runs of hidden systems
run 1, Gope (10 x 18)
15	-11	9	31	-12	11	-39	-32	12	20	17	-17	-29	-34	29	34	30	-34
-16	2	8	22	-22	34	10	18	-22	-7	-5	-11	-66	-33	-34	27	2	-1
4	14	16	-6	14	19	-18	44	14	-42	13	28	-36	23	-30	-36	-4	19
17	-22	-30	-36	62	-31	-36	-5	3	-7	38	10	-4	8	-9	-9	2	4
20	26	-26	18	49	-35	5	-35	-26	39	-24	-10	-14	11	-6	34	3	2
8	43	14	55	-11	-12	2	-27	-28	-2	-26	6	4	-30	-25	-42	-4	10
-29	-15	5	-24	-5	18	24	-2	-32	-11	0	24	28	-20	-29	-48	-51	9
-19	-3	7	-44	18	13	20	-13	19	35	2	45	39	48	15	-7	-5	3
-12	2	-9	-2	-24	-35	-1	-28	23	34	8	5	34	-9	20	19	65	-3
-24	4	-14	15	-51	-17	39	20	-4	-10	-27	-38	14	-21	-8	37	14	11
run 2, lem (10 x 18)
-34	-29	-23	31	-10	3	-1	1	-6	-4	50	6	34	-11	-13	-45	2	-1
-33	-4	10	-32	-1	-1	23	13	-60	30	-20	6	-22	-6	-22	36	10	-15
6	49	16	24	0	-12	-39	18	13	-25	-17	41	0	36	-25	-25	20	17
12	-35	3	-41	-28	-11	-14	13	1	-28	-2	-25	18	-60	-3	-35	5	2
26	20	14	-33	11	13	30	-21	11	31	-58	-4	-10	10	10	27	-19	12
10	16	-10	48	-7	-7	4	-25	46	-4	21	6	46	19	26	-38	4	13
-27	-30	-6	-7	-23	-8	43	-6	-30	15	22	-31	5	-42	24	35	10	-23
-15	48	16	31	4	9	6	8	-3	-10	-7	27	-31	49	4	46	4	-3
-10	-25	-4	1	-15	-7	-46	33	17	-57	48	3	16	-4	5	-23	8	-9
13	-36	3	-61	14	10	-13	19	-17	16	-31	-26	-27	-14	-1	44	-9	-15
run 3, Poz (10 x 18)
-8	-33	-1	-34	-11	30	-5	-29	50	43	7	12	22	5	30	28	8	-11
-9	-10	-20	44	-22	28	31	8	37	27	8	-28	-28	0	2	29	26	13
-10	-21	-20	48	-21	6	-11	41	-7	-36	20	-35	-18	-25	-26	-21	0	5
-14	-10	-21	-17	31	-22	-14	41	-44	-32	-1	-1	17	26	-29	-13	-40	-1
24	41	9	2	38	-26	-29	-10	-10	3	-32	27	23	53	10	-6	-12	-7
46	9	22	-21	16	-10	-24	-40	3	43	-29	-1	-7	-25	23	-7	29	-14
5	-3	24	-23	-6	32	59	-24	-1	30	6	0	-44	-45	9	-8	6	12
-35	-9	3	15	-25	28	31	-1	26	-27	59	27	-1	-12	0	-23	-3	13
-42	-26	-48	2	-1	-22	-18	12	17	-13	39	5	30	21	-20	30	14	4
-6	28	-26	36	-3	-32	-21	16	-14	-9	-35	-15	-2	25	-29	53	12	3
run 4, nutot (10 x 18)
0	-24	-5	-14	20	11	-49	25	-29	-28	10	2	-26	-25	-44	-29	-25	-2
27	14	7	-28	52	-10	-16	2	-31	8	-33	23	0	17	-23	-48	-28	8
19	17	-3	5	10	-29	12	-35	-9	45	-23	7	24	-25	-14	-53	29	18
-24	5	-11	-4	-13	-7	81	-26	-23	29	-1	-4	-1	-37	-13	4	11	24
-34	35	11	15	-32	6	62	-4	13	-34	14	26	8	9	3	5	-14	25
-42	0	-14	-11	-40	-18	-19	19	31	-42	12	19	49	23	-8	23	7	7
-5	-5	-18	-11	-9	-11	-27	39	13	2	-43	-17	12	47	-9	56	7	-5
32	-8	7	39	-24	33	-30	27	26	20	-46	-37	-11	14	7	-4	5	-9
16	-57	11	-14	-7	38	-1	22	-4	19	3	-36	2	-19	25	-29	-17	-25
27	-9	26	-29	35	4	27	6	-18	4	27	-4	-3	20	63	-22	-11	-24
run 5, lem (10 x 18)
-13	5	29	-31	-30	12	-8	-1	28	-49	33	37	-13	-33	-4	-26	12	15
-6	-20	-11	-77	-8	-4	4	-7	42	7	-16	7	10	-9	-4	37	10	21
6	2	-40	22	-7	-17	-12	-6	53	18	-37	-16	39	34	-10	24	5	24
-10	-22	-23	48	-30	-1	19	17	-15	2	-13	-52	37	-5	7	-5	-20	-8
-11	12	35	16	-2	24	39	26	-53	2	-12	-3	-10	29	30	7	-28	-32
8	15	40	-4	14	-4	-23	17	-11	-21	37	34	-6	29	38	-26	26	-28
26	-15	9	-40	11	-20	-31	-2	6	-4	19	-9	-40	-41	13	14	51	-13
38	14	-20	2	20	2	-8	-15	45	-8	-19	-16	-53	-13	-22	24	-4	34
0	-22	-44	16	16	9	16	-14	34	-18	20	-14	20	-5	-19	-21	-51	34
-39	-26	-25	-9	23	7	27	-19	-40	37	0	2	35	12	-7	18	-45	-13
run 6, Poz (10 x 18)
-8	-20	-33	20	-13	-6	-4	-38	53	25	9	-8	59	8	16	5	-4	9
-14	-12	-29	48	-13	-10	30	-2	-25	39	-9	-47	2	-10	2	35	21	-13
-13	12	27	40	-27	8	5	43	-58	-29	-1	-12	-23	-9	-4	-16	0	-24
0	-15	27	-54	12	0	-35	45	-23	-35	7	22	10	21	11	-19	-10	-22
30	13	4	-44	39	-10	-8	0	41	6	-16	17	-3	51	24	22	4	9
49	13	-8	21	9	-2	-9	-45	48	13	-7	-22	-23	-30	16	5	14	16
-5	-28	-15	10	0	20	30	-33	-17	8	17	-24	-23	-66	-15	-9	-32	6
-52	-1	-4	32	-1	23	26	0	-33	-9	35	33	14	17	-18	-14	-39	-4
-32	-4	-9	15	1	-13	-53	15	-7	11	14	32	33	45	-9	3	34	-24
13	11	1	-18	7	-24	-27	27	-8	28	-44	-8	-28	12	-21	32	54	-2
run 7, Gitus (10 x 18)
-24	-42	-26	17	6	22	-13	-20	6	44	33	-11	-10	-4	9	46	7	-28
-21	20	-11	55	3	15	-11	8	-26	21	-23	5	-35	20	-45	32	-3	-1
17	3	0	19	-1	3	-73	9	-10	-22	-23	5	-7	-21	-46	-39	-14	3
0	-26	-11	-65	31	-4	-6	19	-1	9	-15	19	20	11	-36	-39	-15	20
37	29	-1	-21	22	-33	27	-19	25	27	-43	4	27	24	17	-11	14	26
23	-7	-10	16	-7	-34	40	-23	-1	12	14	-41	7	-48	29	-18	33	4
-39	10	13	14	-31	18	73	-5	-22	-7	26	8	-11	-31	0	-6	0	11
-33	18	34	18	-54	29	-28	-19	18	-17	12	43	15	-4	13	9	7	-19
-32	-40	-9	-16	-22	6	-50	33	5	5	15	1	18	18	0	32	33	-30
2	8	-9	6	1	-9	-4	57	-10	-15	-42	-24	-6	50	-11	39	-7	1
run 8, nutot (10 x 18)
40	-36	-23	2	28	7	-44	5	37	-1	7	-41	-11	7	23	20	-18	-13
35	-21	-8	33	45	10	-29	-16	-17	17	16	-29	-14	2	26	-6	-33	-28
9	-5	16	22	30	7	-22	-30	-50	15	33	10	-13	-22	18	-26	-13	-37
-10	14	27	-15	27	-8	-7	-31	-52	7	33	40	-31	-29	-3	-12	11	-21
-7	38	14	-21	17	-15	-3	-29	-9	-12	13	49	-39	-26	-33	-7	25	20
-11	20	-24	-16	7	-13	-1	-18	22	-12	-4	29	-16	-22	-63	-7	5	48
-17	8	-41	9	10	-6	20	-2	15	5	-26	11	20	15	-60	-12	-30	47
-27	3	-25	35	-13	-2	23	12	-4	23	-30	3	53	35	-31	-25	-15	18
-36	-8	3	19	-38	3	32	37	-25	26	-24	-9	44	25	1	-9	18	-11
-11	3	35	-9	-48	9	34	50	-11	-2	-19	-16	8	12	30	4	33	-16
run 9, pode (10 x 18)
-21	5	-6	-11	19	2	43	-45	-36	19	1	27	8	-31	-30	-27	-37	18
-18	11	10	38	-7	29	-9	-46	1	51	0	40	28	11	-2	-25	2	-9
-31	-20	0	1	-55	0	-25	-4	12	18	7	5	29	-36	-17	-9	50	-7
-16	2	-2	-12	-48	-1	47	18	47	6	-21	-10	24	10	6	17	33	29
40	16	-6	27	-18	-12	-11	6	60	-40	-12	-30	14	5	26	-7	0	19
30	-20	-1	-41	5	-23	5	1	-3	-42	-3	-35	28	-26	36	-9	-35	-5
24	6	18	-12	27	0	15	-16	-28	19	-19	-11	9	25	57	27	-32	-33
8	13	38	20	-6	10	-40	-4	-45	-9	5	0	-40	-22	21	20	11	-50
-36	-1	32	-34	-15	30	13	33	-28	-18	18	27	-39	-2	-8	17	4	-14
-16	1	-8	8	16	31	-26	25	35	-9	18	27	-28	53	-18	21	-2	5
run 10, Gope (10 x 18)
-15	2	22	3	-30	-17	-42	22	-56	-26	-14	-10	11	-20	3	14	9	-43
16	-15	32	-50	-8	26	-23	38	-24	5	-57	-8	-9	-1	-8	-6	-17	-15
46	-22	12	-34	17	24	-16	4	42	30	-21	-4	-17	-8	3	-40	15	13
18	-23	-32	4	20	4	40	-23	34	30	26	-27	-30	-30	2	-2	15	26
-8	36	-12	54	8	-5	57	-12	8	-21	33	-2	-28	8	4	14	-7	24
-23	29	7	23	-4	-19	-13	-5	-20	-66	45	32	8	2	2	-3	-19	-8
-24	-1	7	-38	14	-10	-46	-7	-37	-16	-9	30	21	15	-7	33	-30	-30
13	7	12	-20	-2	3	-59	-8	1	43	-62	19	10	14	-19	9	17	-14
12	-25	-16	4	-18	7	-10	4	10	47	-36	-21	2	-36	-41	-36	29	20
0	-20	-23	11	7	17	66	31	14	20	-2	-24	-2	11	-15	-37	-8	37
run 11, Folep (10 x 18)
3	-5	8	5	-19	2	15	-55	1	58	-19	-2	37	-26	27	-2	10	-15
-19	-1	19	6	-36	10	57	0	-25	25	8	-18	-27	-35	17	20	39	-10
-10	34	28	5	-21	1	38	36	11	-45	22	11	-34	20	21	19	26	10
-2	-4	-6	-21	7	-19	-48	32	25	-54	28	7	10	38	17	27	5	-10
8	-19	-44	5	38	-10	-46	1	2	3	-18	-18	10	31	-19	36	-39	-6
23	4	-16	52	5	11	-21	-39	-2	18	-32	-23	8	-24	-18	-20	-40	4
5	-25	25	11	-14	46	15	-14	-11	22	12	-4	-15	-49	2	-55	-14	-8
-5	3	36	-21	12	25	41	7	-1	35	19	32	-22	18	22	-32	30	-3
6	27	15	-18	13	-47	-6	6	-5	1	17	20	-7	17	21	11	70	-8
-9	10	-26	-17	15	-52	-9	17	-29	-38	-1	-12	-17	-11	-31	40	12	10
run 12, Folep (10 x 18)
0	-24	-12	39	22	8	-28	-22	-14	51	25	-3	20	10	18	-18	13	-30
3	20	17	43	19	0	15	0	-67	36	-7	-1	-40	-11	-10	-15	16	-19
19	38	46	-11	2	-4	-2	7	-30	-39	-1	27	-42	-25	-5	-35	11	4
2	-14	7	-84	25	-6	-21	7	13	-25	13	33	-11	-6	-10	-6	2	11
-1	-2	-40	-35	30	-29	-9	-29	35	26	-17	16	23	17	-26	28	11	30
-20	1	-43	36	-28	-29	3	-35	12	13	-10	-17	31	-36	-33	11	14	21
-49	-12	-3	31	-48	27	41	20	-16	-10	6	-3	13	-20	-27	-20	-16	9
-24	7	38	2	-35	32	9	34	5	-6	-5	30	30	45	21	-24	-2	-15
11	-13	23	-26	-6	-11	-38	34	-7	14	-26	-11	24	32	42	17	28	-39
41	4	-10	-12	19	-26	6	18	-17	6	-49	-52	-24	0	11	36	-2	-4
run 13, zuves (10 x 18)
-47	-22	-26	20	-21	22	33	-28	-20	21	12	-5	9	-34	-25	24	-29	0
-41	35	17	58	-33	14	6	-3	-22	12	-7	30	21	30	-5	2	3	-13
-9	-4	0	15	-9	-22	-67	22	-17	4	0	15	27	11	-19	-30	46	-19
26	-5	-6	-35	10	-25	-15	48	-6	16	-53	-26	-6	24	-12	10	31	4
57	7	9	-8	6	-10	15	18	34	-33	-20	-39	-6	-2	35	-18	-14	16
5	-45	-6	-41	11	14	37	-10	4	-9	29	-18	8	-37	23	-23	-39	3
-37	2	11	-12	4	19	55	-25	-11	12	31	25	-2	14	31	41	-17	-14
-32	20	5	41	-15	-6	-38	-25	-7	-28	50	31	-9	-5	6	29	17	-24
-26	-6	-7	0	-10	9	-58	24	-22	-6	-19	16	-23	-5	-58	23	8	-8
29	28	12	11	3	18	-34	22	28	3	-58	12	-7	41	-20	-15	-7	16
run 14, zuves (10 x 18)
-1	8	-35	3	24	5	19	-22	-2	7	-28	-3	-26	-10	-52	23	-44	35
8	38	9	46	-2	10	12	-50	0	8	-23	17	23	-1	-7	-33	-40	14
-11	-13	-4	7	-2	-7	-13	-38	-29	55	-6	14	35	-28	-12	-37	21	-13
-3	19	7	11	-18	-25	30	9	-18	46	-32	-12	-4	4	4	22	65	-4
14	13	8	21	-41	-29	6	37	14	-42	0	-28	1	-25	5	-24	47	16
-14	-32	-8	-58	-18	-4	24	47	6	-31	-10	-12	27	-8	-15	-21	-11	21
-7	5	1	-36	-4	-6	28	-1	35	-20	-2	12	47	44	43	26	-26	5
-4	-27	-18	1	0	-12	-38	-29	13	-18	36	-14	32	-9	40	40	-20	-32
-23	-26	3	8	-12	33	-16	12	-35	11	-7	-20	-26	-4	0	60	-24	-38
5	14	38	44	-14	50	-30	26	-1	-10	1	14	-32	28	9	-14	-6	-24
run 15, Gitus (10 x 18)
-17	-3	29	-12	18	43	0	-33	-35	28	11	37	-23	-9	2	-1	-35	-30
7	11	19	-5	12	14	-53	-21	5	41	-7	36	-38	4	-12	18	41	-18
6	-2	-28	-5	9	-25	-29	27	15	-1	-2	-13	-38	-8	-47	13	50	24
4	14	-33	-2	0	-18	17	14	29	-48	-17	-9	4	-5	-42	-11	-23	52
4	-14	-21	-11	-3	-3	8	-33	32	-11	-5	-1	62	-7	7	-30	-49	21
-17	-21	-10	-2	4	2	35	-34	-17	63	-8	-2	48	5	25	1	-6	-18
-6	25	27	39	-22	-1	17	-8	-46	46	-29	-5	-12	-12	8	8	37	-25
-6	5	35	10	-38	13	-19	34	-26	-23	4	2	-36	-41	-17	-25	38	-12
-15	-4	21	-44	-22	18	-9	48	29	-44	10	32	-7	19	-13	-17	11	16
13	-2	-12	-19	5	-17	-16	18	61	-24	4	1	37	54	33	17	2	8
run 16, pode (10 x 18)
12	21	2	-33	6	-12	-7	-23	17	-61	1	13	-9	-25	-5	16	-44	19
7	-17	1	-24	26	34	-14	-37	6	11	-14	11	8	4	8	14	-75	-10
-4	-37	-1	24	-2	37	-36	-15	-29	45	-10	-19	-8	-18	1	15	-19	-40
-34	-19	10	24	-32	24	29	41	-40	28	0	-17	-20	-9	-12	1	28	-18
-18	18	6	36	-17	4	20	59	10	-20	15	11	-10	45	-9	-25	34	12
9	3	-20	-22	19	-42	-30	34	26	-47	20	10	19	27	-16	-21	19	22
25	8	-31	-48	48	-49	-2	-18	10	3	-21	-3	17	11	-7	15	-9	24
37	25	-5	13	34	-11	-1	-61	-15	29	-30	-6	-20	-31	-7	6	-20	6
-5	0	28	9	-10	31	19	-42	-32	19	10	15	-19	-57	-3	-33	-17	-11
-41	-16	24	7	-28	45	15	-9	9	27	33	36	17	10	20	-15	10	-21

runs to name
run 17 (2 x 18)
2	-13	7	20	-22	52	-12	-5	34	60	-35	1	-17	3	-16	-1	18	4
-12	-48	-5	-9	3	47	34	33	19	28	27	-9	-17	7	-1	-31	0	5
 -> nutot
run 18 (2 x 18)
-29	28	-26	36	16	-22	-34	-4	-1	-20	26	31	-20	22	-39	32	15	8
-2	13	-11	-1	-6	-16	-70	-11	-12	-5	-37	13	-9	-22	-54	18	9	-1
 -> Poz
run 19 (2 x 18)
20	-18	18	-26	5	22	-76	-27	12	16	-13	25	5	-19	-3	-26	-8	-20
22	-17	-6	-14	16	27	0	-10	24	69	-27	-13	-34	4	-1	23	28	1
 -> zuves
run 20 (2 x 18)
0	-3	26	-30	-25	11	42	3	8	-35	5	6	39	-16	31	-40	-32	7
15	-9	16	-7	2	6	-31	-11	28	12	1	4	41	40	62	12	-4	-35
 -> pode
run 21 (2 x 18)
-4	-12	2	15	1	34	44	-25	19	60	-16	6	26	14	9	-34	-12	11
-6	16	9	55	-12	-4	2	-13	-16	48	3	10	15	5	8	-33	50	-13
 -> Gitus
run 22 (2 x 18)
33	-29	-5	-14	-6	-4	-64	20	36	6	-6	-16	-5	-15	-10	-26	45	2
38	-29	-19	-26	45	-1	26	11	-14	24	-19	-44	-34	-12	-1	-1	-19	9
 -> nutot
run 23 (2 x 18)
39	33	-10	70	15	-16	2	-1	7	7	-9	-22	-24	-3	-12	-33	27	20
-10	-7	-11	19	19	-7	31	0	-46	-30	32	-11	-4	-35	-15	-41	-40	5
 -> Gope
run 24 (2 x 18)
-14	-10	-20	-8	-9	-13	7	36	14	30	-33	-15	35	55	2	37	28	-2
15	6	-8	45	-14	-27	-9	48	-14	-13	-23	-42	20	26	13	-9	19	-11
 -> lem
run 25 (2 x 18)
-17	28	19	29	-23	9	23	-57	-19	20	-11	29	12	-41	-17	-22	-8	8
-28	-2	28	3	-52	36	-1	-20	21	14	4	36	38	-15	4	-36	6	-4
 -> pode
run 26 (2 x 18)
26	7	-13	-16	21	-14	-57	3	41	-46	8	4	-26	9	-9	24	-3	11
9	-26	-31	-47	40	-4	6	-14	-7	-5	-5	-19	-17	-23	-22	26	-47	14
 -> pode
run 27 (2 x 18)
-2	19	2	36	-22	4	36	8	5	-4	7	-24	-62	-24	0	40	37	9
-13	16	3	24	-8	12	29	19	10	-67	39	12	-15	-2	-6	-21	-33	23
 -> pode
run 28 (2 x 18)
-34	-28	-23	-12	-10	14	-52	26	29	-23	19	26	26	29	-30	7	-7	2
8	-1	-40	7	16	-21	-26	18	20	21	-50	-16	13	43	-32	31	4	18
 -> Poz
run 29 (2 x 18)
-20	-31	-7	-14	-14	11	2	6	-15	72	-30	-13	1	0	-10	29	36	-18
7	7	31	23	-12	48	49	30	11	15	1	-5	-52	11	14	-11	15	5
 -> nutot
run 30 (2 x 18)
6	-10	-26	-1	31	10	-56	-33	36	27	-10	31	15	18	-35	-13	-18	13
-21	-17	-44	41	17	-6	-3	-24	-5	60	3	-1	13	4	-39	-3	17	8
 -> Gope
run 31 (2 x 18)
16	23	-11	4	27	-36	32	-16	13	-21	22	16	33	9	9	-57	-5	31
-6	8	-22	-9	24	-57	14	-49	-13	14	27	5	31	-17	19	14	23	-4
 -> Poz
run 32 (2 x 18)
29	36	3	-14	29	-45	-42	-24	-19	4	-30	9	-20	-11	-16	17	28	-1
17	12	-5	15	-6	12	-6	-46	6	25	-34	-5	-33	-53	-39	-1	-4	22
 -> nutot
run 33 (2 x 18)
8	10	2	-54	3	-24	-11	13	3	22	-55	11	3	2	-33	1	35	22
33	-3	-30	-4	-2	-27	9	-2	40	10	-39	-25	25	-15	-24	-31	12	44
 -> Gope
run 34 (2 x 18)
0	-24	17	-47	-1	33	47	35	-1	-8	-8	-20	-6	15	30	12	-42	-8
-4	2	19	2	8	21	4	-15	23	-26	56	22	6	22	56	2	-23	-20
 -> zuves
run 35 (2 x 18)
-14	-57	0	-27	-2	54	-25	9	-8	22	-2	-7	-2	-8	-4	8	-43	-27
1	8	19	31	18	39	7	1	15	34	9	16	-22	55	29	16	0	-20
 -> zuves
run 36 (2 x 18)
9	-13	-11	2	-10	11	-51	19	34	-53	8	-18	-31	-14	-14	30	-14	4
9	-19	-28	-6	24	15	-28	1	7	-14	-30	-17	5	7	-30	13	-72	11
 -> Poz
